Rows swapped in pairs by one turn or mirror: which row each one swaps with
The rows were stretched afterwards, more along some directions than others.
k_422: [-17.2 -13.9   4.6  38.6  -6.2 -30.8  -0.9  12.0  58.9 -49.9 -14.4   8.4
 -13.2  12.5  -7.3  -8.2  -5.9   2.9]
k_370: [  6.9  17.1  -7.4 -16.4   7.1 -15.7  -9.2  28.8  18.6 -19.5  -0.2  -3.1
  18.3   4.8  19.9  15.9 -15.0  -1.5]
k_433: [  5.6  15.5  -6.8 -13.1   9.0 -19.8  -8.9  31.1  19.6 -24.0  -5.5   1.5
  18.5   9.5  15.5  16.4 -13.7  -0.9]
k_744: [ 10.8  11.2   0.6 -22.0   5.5  -7.6  -1.9  18.3   6.9 -10.2   5.1  -1.3
  12.6   0.7  26.2   6.3 -17.0  -4.9]
k_426: [-21.6   6.5  13.0  29.1  -5.4  -0.6 -19.0  49.5  60.3 -38.2  -2.2   8.1
  -7.9  13.9   9.1  -1.9  38.6  10.6]
k_152: [ -7.9  -1.1  -0.1  37.2  15.0   8.4  -5.7  25.0  16.5 -13.0  12.1 -26.3
   2.7  -4.0  29.9  11.5  14.4  10.6]
k_175: [-14.6  -9.7  17.0  -0.1  -7.5   6.0   3.8  -7.6   0.6  -0.8  21.3   9.7
  -5.2   1.7   3.9  11.0  32.6  14.8]
k_973: [  9.7  -3.2  22.3  -6.8   6.4  -6.8  -2.5  21.2  34.3 -32.4  -9.2  22.0
  -4.7  -1.1 -23.3 -10.3   4.3   3.0]
k_886: [  1.8 -20.0  13.8  32.2 -14.2   4.6 -12.1  23.0 -11.3 -10.0  12.7  31.9
 -13.4  -2.2  17.1  51.0  -0.5   1.2]
k_118: [-25.7  -4.5  24.4  18.1 -44.5  -6.6 -11.0  34.1  38.1 -30.5  -2.8  44.0
 -11.4  17.7   5.2   5.8  30.2  -9.3]
k_658: [ 13.7   7.9  -4.4  20.5  -8.5 -16.2  21.1 -15.9  23.0 -13.2  -8.5  -8.2
 -36.8  31.3 -10.4   5.4  15.3  11.8]
k_35: [ 14.2  -5.8  16.1   2.6 -19.3   6.4  -1.7  26.5  -3.7   4.9  10.3  -9.2
   3.9   3.5  31.7   3.3 -12.1 -22.3]
k_391: [ 22.6  -6.5  12.5   1.7  -6.5   0.2  -2.8  24.6  -4.3   3.0   8.0  -5.7
   3.6  -0.4  28.7   3.3 -16.3 -18.1]
k_329: [ -4.5 -26.9  11.3  33.7 -18.5  -9.0  -7.8  17.1  52.0 -39.9 -23.6  29.9
 -36.7   4.6 -19.9   5.7  -1.9  -2.4]
k_546: [-16.9  18.7   6.7  22.3   6.0   8.7 -20.0  46.5  51.4 -27.0  -1.5 -13.5
  -4.5   6.9  15.0   0.8  34.1   9.1]
k_632: [-13.6  -3.2  15.4  60.2 -37.0  -7.6  -3.9  52.0  18.1 -39.7   6.9  15.1
  -7.1  31.6  15.3  40.3   8.9  -5.5]
k_526: [ 12.0 -21.9  22.3  27.7 -25.9   9.3  -0.6   7.4  46.1 -22.9 -28.9  42.7
 -56.1  -1.0 -22.4   4.0  11.4  -6.0]
k_73: [-16.4 -11.4  26.5  18.3 -45.7   1.9 -16.0  35.7  43.5 -25.5  -8.2  43.8
 -21.8  12.9   1.8   6.8  25.6 -14.0]
k_612: [ 15.5   9.4   2.2 -16.4   2.0  -9.6   1.3  20.8  12.5  -5.3   5.9 -11.7
  13.5  -0.9  23.7   9.2 -18.1  -8.5]
k_77: [ -7.0 -10.7  20.2  36.0 -47.3   8.0 -10.0  39.8   4.9 -20.8  10.4   2.0
 -13.6  22.2  16.8  21.6   1.3 -21.7]
k_93: [ 13.3   4.4  -1.8  18.5  -8.2 -18.4  26.4 -11.6  28.7 -15.3  -7.1  -6.2
 -35.7  26.1 -10.4   7.1  10.9   7.8]
k_845: [  5.9   0.9  18.9  -2.1   5.7  -4.9  -9.2  20.0  38.9 -30.0 -19.4  12.0
  -4.4   0.7 -25.4 -16.6   6.9   0.0]
k_312: [  5.3 -28.4  19.6  40.3 -20.5  -4.6  -8.2  16.3  50.6 -33.3 -28.8  37.8
 -44.1   2.8 -24.4   5.2   4.6  -3.2]
k_24: [  3.6   1.1  25.2  -0.2   6.6  -6.4   7.7  19.6  39.2 -33.7 -11.9  13.3
   0.7   0.6 -15.8 -13.9   3.6  -1.9]
k_150: [-10.7 -13.2  11.3  -3.0 -13.8  10.4 -17.0  18.3   6.7 -11.5  13.1  32.0
 -16.7   9.2 -19.3  36.2  33.5  16.7]
k_839: [-25.5 -10.8   7.8  43.2  -5.3 -47.2  19.4  -4.1  38.6 -43.5   8.7  -8.6
  18.8  20.1  13.7 -11.5  -2.2   5.5]
k_528: [ -1.8 -19.7   9.7  31.1 -10.1   4.3 -11.3  18.0 -16.0  -9.5  17.4  30.7
 -10.9  -1.0  15.4  48.5  -0.2   6.4]
k_464: [ -9.9  -4.2  15.8  62.1 -44.4  -2.6  -7.5  47.0  18.3 -35.6   5.3  18.0
 -15.9  35.2  12.5  35.2  14.5  -6.1]
k_392: [  0.5 -24.3   5.7  31.8  -9.6  13.1 -14.0  11.9 -16.7  -2.4  14.9  18.7
 -17.7  -2.0  20.0  43.8   3.6   7.2]
k_581: [ 15.8 -11.9  23.5  25.9 -21.0   8.4   7.5   5.3  42.1 -17.8 -32.0  43.2
 -51.6  -2.5 -16.2  -0.7  12.0  -9.9]
k_609: [ -1.7  -9.4  26.0  -8.2 -31.6  15.2  15.1  13.3  33.9 -15.1 -13.0  30.9
 -11.5   0.1   0.6   3.7  10.8 -15.1]
k_331: [ 10.5  11.3  -9.0  19.3  -2.2 -15.0  19.5 -12.4  31.5 -19.7 -11.7  -7.0
 -33.4  28.8 -10.3   2.4  13.1  12.4]
k_308: [-31.5  -7.8   5.8  29.2   2.2 -34.0  16.7  -6.1  25.6 -35.0  23.5  -7.7
  21.9  17.1  24.1  -6.3   9.3  19.1]
k_712: [  4.8   6.3  21.6  -4.3   7.8  -4.0  10.6  22.4  40.7 -33.9  -9.3  11.6
   6.0  -0.8 -12.4  -8.4   1.5   1.0]
k_465: [-18.6  -5.6  19.2  -0.8  -9.6   3.8   8.1  -2.2   4.7  -4.3  28.1  15.1
  -3.8   6.0   7.1   6.7  36.3  14.3]
k_263: [-11.0  -7.7  24.5   6.1 -49.0  11.1   7.0  19.1  27.9 -14.5 -10.1  34.4
 -18.6   9.8  12.9  10.3  14.0 -20.1]
k_978: [-11.7  -5.8   3.7 -22.1 -10.4   8.2 -29.5  36.6  11.6 -18.3   3.5  32.8
  -2.5   7.4 -13.6  46.6  18.4  12.2]
k_186: [ 14.3 -12.4  21.1  23.3 -16.3   9.1   3.7  -2.8  41.0 -18.5 -31.8  42.0
 -51.2  -3.4 -18.4  -2.9  11.8  -6.2]
k_311: [ 19.6  11.5  -5.5  -3.6 -11.6  -1.1  11.2 -16.5  22.9  -3.6 -15.3 -14.1
 -39.7  26.1 -13.0   2.7  14.6   5.8]
k_138: [-22.8  -4.8  23.3  22.9 -33.3  -6.8 -15.7  41.8  46.2 -29.3  -5.3  34.6
  -7.3  17.3   2.7  -3.0  37.4  -5.5]
k_288: [-26.9  -1.3  15.3  -5.4  -5.4  -5.4  11.4  -3.7  11.4  -9.6  30.1   4.2
  12.9   5.8  12.9   1.7  28.7  18.5]
k_823: [ -1.4  14.2  -3.8  -6.6  -1.4 -17.2 -13.5  44.4  24.4 -24.3  -0.7  11.5
  24.6   8.0  13.1  29.4  -4.9  -1.1]
k_259: [ -3.5   8.5  24.7  -6.9   5.4  -2.7  16.7  14.4  41.0 -26.8 -16.2  11.9
   7.0  -1.1 -12.0 -14.6   8.2  -2.7]
k_606: [  4.8 -15.4   0.9  26.8   1.7  17.9  -7.9   7.4  -4.6   3.0   9.7  -3.0
 -14.6  -8.7  25.3  30.1   3.5   9.1]
k_516: [ -3.1 -12.3  20.0  45.6 -48.7  -1.1 -11.9  45.7  14.7 -31.0   4.4  17.6
 -16.0  32.1   1.9  38.5   8.8 -11.2]
k_483: [ 14.5   1.6   5.9 -20.8   2.7  -8.7 -10.3  -1.3  34.4 -18.3 -17.0   3.2
 -19.1   3.5 -41.0 -15.0  10.0  10.9]
k_453: [-19.7  -1.0  10.6  59.0 -36.3   1.5 -13.3  47.6  16.3 -38.8   5.2  16.0
  -8.5  29.8  16.5  34.7  13.6  -4.7]
k_342: [ 14.2   3.4  10.7 -22.9   7.6  -7.2  -7.7   0.6  34.2 -23.7 -15.8   9.1
 -15.0  -2.5 -34.1 -17.3   0.8   9.0]
k_17: [ -2.1 -14.0  -1.8  27.1   4.9  20.8  -7.6  13.7  -1.6  -2.7  13.1  -9.7
 -10.6  -8.4  26.7  28.3   7.6   9.9]
k_840: [ 18.3   3.9  -8.9  -7.0  -7.8  -7.1   5.0 -19.0  20.0  -4.5  -8.2 -18.5
 -39.7  20.3 -23.8  -4.4  11.7   6.4]

k_17 swaps with k_329
k_186 swaps with k_886
k_392 swaps with k_526
k_73 swaps with k_175
k_973 swaps with k_744
k_263 swaps with k_150
k_609 swaps with k_978
k_426 swaps with k_308
k_118 swaps with k_465
k_839 swaps with k_546

